One turn moves every row onto another: examples first, then more rows asked:
Q655: [-13.1  -7.4  11.6  -3.8   0.3   5.4  10.3  12.5   7.3  -8.5 -24.5 -10.4
  -3.5 -18.5  18.6 -15.0 -11.5   8.6  -3.4   6.8  -6.3   8.1   2.1  -8.7
  -6.6  -4.5  -4.9   8.5]
Q898: [ -6.8  -1.3  24.5 -22.6 -13.7  16.1  18.5 -14.5  -3.4  15.9 -13.1 -11.3
   2.0  -5.0  -3.5 -18.1  -9.5   2.0  -4.0  -3.5 -11.8  21.5   8.4  24.0
 -15.0  -3.1   3.2   7.2]
Q589: [ 12.3   4.0  10.9 -16.5  -2.5  -2.5   5.2 -17.3   8.9  18.1   4.7 -19.8
   7.5 -10.9   0.5 -16.5   9.4  -6.3   1.8  -0.2 -13.6   9.8   9.5  12.4
   6.9  -2.2  -7.2   7.0]
Q203: [ -6.7  13.2  21.3 -10.9 -15.9  25.1   8.8 -28.9   4.6   9.0 -19.3  -6.0
 -11.9  12.9  -1.7 -16.2  -0.6  13.4  -2.1  -7.4  -1.6   6.4  17.6   6.3
   2.8  -8.8  -6.0  29.1]
Q602: [  2.2  17.3  -1.1   1.9  13.4   5.0  -8.8  -3.5  -5.6   3.8  -0.8 -11.8
 -11.0   6.9   2.2  12.3 -12.7  10.6   1.4  -0.4   8.4  -4.9  -6.2 -14.0
  -2.2 -16.9  -8.2   9.4]
Q976: [ -2.5 -23.8   3.8  -6.7  11.7   4.7   4.2  -6.5  12.2   0.3  -7.3 -13.5
   0.5 -10.0  27.4  -3.4 -14.6  12.1   3.8   6.1 -20.1  -2.5  -5.7   4.1
 -10.0   2.9 -12.3  -3.0]
Q376: [  5.7  20.8  -1.4 -21.4   6.2  13.6   1.4 -15.6   0.5  18.0 -14.9  -2.7
 -16.0  -1.2   4.6  -2.1  -2.4  10.5   1.6   4.7 -19.8 -12.8  18.7  21.0
   7.2 -13.5  -7.0  18.1]
Q841: [ -1.4   7.1  -0.7  -3.7  15.9  12.8  -5.6 -13.0 -22.6   5.6 -10.2   4.4
 -11.4  -5.4 -10.1   2.4 -11.2  20.0  -9.8  -2.7   5.2   4.8   6.3   3.5
   9.8   8.4 -33.2  10.9]
Q287: [ -0.6  17.2  12.7 -20.8   2.2  27.2  10.4 -36.0   1.6   7.8  -3.4 -12.9
  -7.3  12.1  -2.3   5.7   0.2  23.3   5.1   6.7 -10.1 -10.0  13.9  14.8
 -15.6  -0.2 -18.3  11.5]
Q471: [ -7.2 -15.8  26.3 -11.9   7.5   2.1  25.5 -19.1  -6.9 -15.0  -8.4   3.1
  10.2  10.2  -0.9  -2.4  -7.2  -0.9  -5.6  -1.1  -7.4  -1.4  -3.7   2.4
  10.0  -3.3 -13.3  -8.7]
Q553: [-11.6   0.8  20.1 -15.5   6.3  -3.4  23.9  -4.8 -11.4 -14.7 -16.5   3.6
   3.9   4.4   2.7  -6.2   4.7  -3.7 -11.2   0.5  -6.1  -1.0  -3.8  -0.9
   4.8   2.1  -1.2  -8.1]
Q483: [  2.3   3.5  16.4 -18.5   4.6  10.4  22.8 -24.3   6.5  -4.8  -1.8 -27.0
   3.8 -13.1 -12.5   1.7  -5.3  -6.2   0.4   8.7  -3.4   5.1  10.9  21.9
 -18.2  -5.1 -18.1  11.6]
Q102: [ -5.5  11.7  16.1 -14.4 -10.4  24.2   7.5 -28.0   5.0   7.6 -22.9  -6.2
 -16.1  11.1  -2.8 -15.9  -3.7   7.8  -2.4  -8.8   3.0   4.6  16.0   7.3
   5.1 -14.5 -10.7  33.4]
Q713: [-11.5 -10.4   5.5 -14.1   8.9   6.5   2.0 -23.1 -11.3  15.3 -32.3  -8.7
  -4.3  -0.3   0.3  11.8 -25.9  14.8  -0.4 -17.9   4.6   3.4  -6.7  -2.8
 -23.3 -10.9 -10.3  -9.7]
Q223: [ -3.2  -8.5  -2.1  -0.2  10.1  12.0  -6.8 -22.3 -14.5  10.4 -13.7   5.7
 -17.4   1.2  -0.1  -1.5 -15.5  16.6 -10.7 -17.0   1.6   6.3   2.6  13.2
  10.7  16.3 -23.1  15.3]
Q805: [  7.1  17.9   1.1 -14.5   3.5  13.3   1.2 -18.4   4.3  14.1 -11.7  -3.5
 -12.2  -0.4   3.5  -0.9   1.9   5.5   0.1   3.6 -21.7 -12.5  20.0  18.7
  11.2 -14.6  -5.4  23.7]
Q344: [ -9.8 -14.8  10.4 -13.5   6.7   1.7   6.8 -24.2   5.5  -6.7 -36.1 -15.1
  -1.2  -6.1   5.8  -2.4  -7.3   7.8  -2.9 -17.0  12.4  -3.1  -4.6 -20.1
 -14.8 -11.1 -15.9   2.1]
Q374: [  1.4  -0.8  -1.5  -2.3  15.7 -10.2   3.2 -15.8   2.8   5.2 -26.7 -17.9
  -6.2 -17.0  -3.3  16.6 -23.6   9.8   4.5 -12.6   8.5  -8.3   7.7  -7.3
  -2.3 -13.7 -17.2  -4.1]
Q262: [ 11.9   5.2   9.7 -16.4  -4.6   3.0   3.4 -12.3   3.5  20.7   4.8 -16.5
   9.7 -10.4   2.3 -12.1  10.9  -1.5   1.3   1.0 -19.5   9.3  12.1  14.8
   3.4   0.8  -3.6   7.7]
Q984: [ -6.7   3.1   6.4  -4.9   4.4 -13.4 -11.1 -19.8  -5.5  18.6 -31.2 -12.0
  -5.0  -3.4   4.8  -8.3 -10.6  14.1   1.1 -16.0  10.7  10.8  -2.4 -14.7
   2.1  -8.7 -10.3  -8.0]
Q392: [  0.3 -10.3   8.7 -18.3  12.0  -1.9   2.9 -18.1   1.7  10.1 -22.3 -10.8
   8.0 -11.4   8.9   1.6 -12.9  26.7   7.6  -6.6  -4.2 -10.2   2.7 -16.6
  -5.4  -8.5 -19.4 -20.4]
Q702: [ -3.9  -0.1  12.2   6.8   1.1   7.2 -10.8 -13.9  -5.1  16.4  -6.8  -3.7
 -11.3  17.1   7.9  -1.3 -31.0  20.9   4.3  -8.7   1.5   8.0  -4.7  -1.2
   7.3 -16.5  -1.7   4.8]
Q204: [-11.3  10.2   6.6   4.7   6.7   7.4   1.7 -13.9  -1.0  -1.4 -12.9 -15.0
 -23.6  11.0   7.8  12.9 -29.5  21.2   1.8  -5.9  10.6  -1.9  -2.9   6.6
 -18.4  -1.4   1.5   6.5]
Q213: [ -4.7   2.9  -2.6  -3.7   7.0  18.8   5.5  -9.8 -15.1   3.9 -14.0   2.6
 -18.1  -6.6  -6.1   5.5 -12.5  22.6  -9.9 -17.0   9.4   1.5   9.4   4.1
  -1.9  22.2 -20.1  12.3]
Q628: [-12.6  -8.6   8.8 -13.4  11.7 -11.8  -1.9 -14.2  -2.2   3.4 -46.7  -5.7
  -7.6 -14.4  14.0  -6.8 -18.7  12.1  -3.0  -4.7  -7.1  -2.4   1.4   3.2
  -2.9 -16.1  -6.6  -6.8]
Q478: [  2.7   2.8  16.8 -13.6   1.7  11.0  17.3 -28.5   6.8  -4.1   1.2 -29.6
   5.3  -8.4  -9.6   2.5   1.2  -3.4   0.5   7.2  -3.2   6.5  12.1  20.7
 -17.6   1.1 -18.8  15.8]
Q815: [ -6.2  -7.2  20.6  -9.3   6.9  -9.8  26.1 -15.7   1.1 -14.2  -9.7  -2.1
   0.9   3.6   8.6  -2.7  -4.0   4.7  -3.1  -2.4  -8.9  -7.8   2.5   9.7
   9.6  13.2  -2.9 -14.2]
Q855: [  2.4  14.9  11.1 -23.5   1.2  26.7  10.4 -37.4   5.4  11.2  -2.5 -13.9
  -8.5  13.5  -0.7   0.6  -1.7  25.9   8.4   0.0  -3.2  -9.6  14.0  10.3
 -12.0   1.9 -21.8  10.3]
Q33: [ -7.7  -1.2  25.5 -16.6 -14.0  16.9  15.9 -14.3  -5.0  11.3 -15.7 -11.6
   2.4  -5.7  -5.8 -14.1  -9.8   1.4  -5.0   0.3 -12.7  21.8  13.6  26.4
 -12.2  -6.4   0.7  15.3]
Q56: [-12.6 -16.0  19.5  -7.0   7.6  12.1   3.9 -13.3   2.6 -10.5 -11.7 -16.0
   7.1  -1.9  13.5 -13.2 -10.3  13.0   0.2  14.9  -2.1  13.3 -11.5 -11.1
 -14.5  -7.3 -27.7   3.2]

Q262 moves to Q203
Q374 moves to Q628
Q815 moves to Q223
Where do these go?
Q976 moves to Q702
Q483 moves to Q376

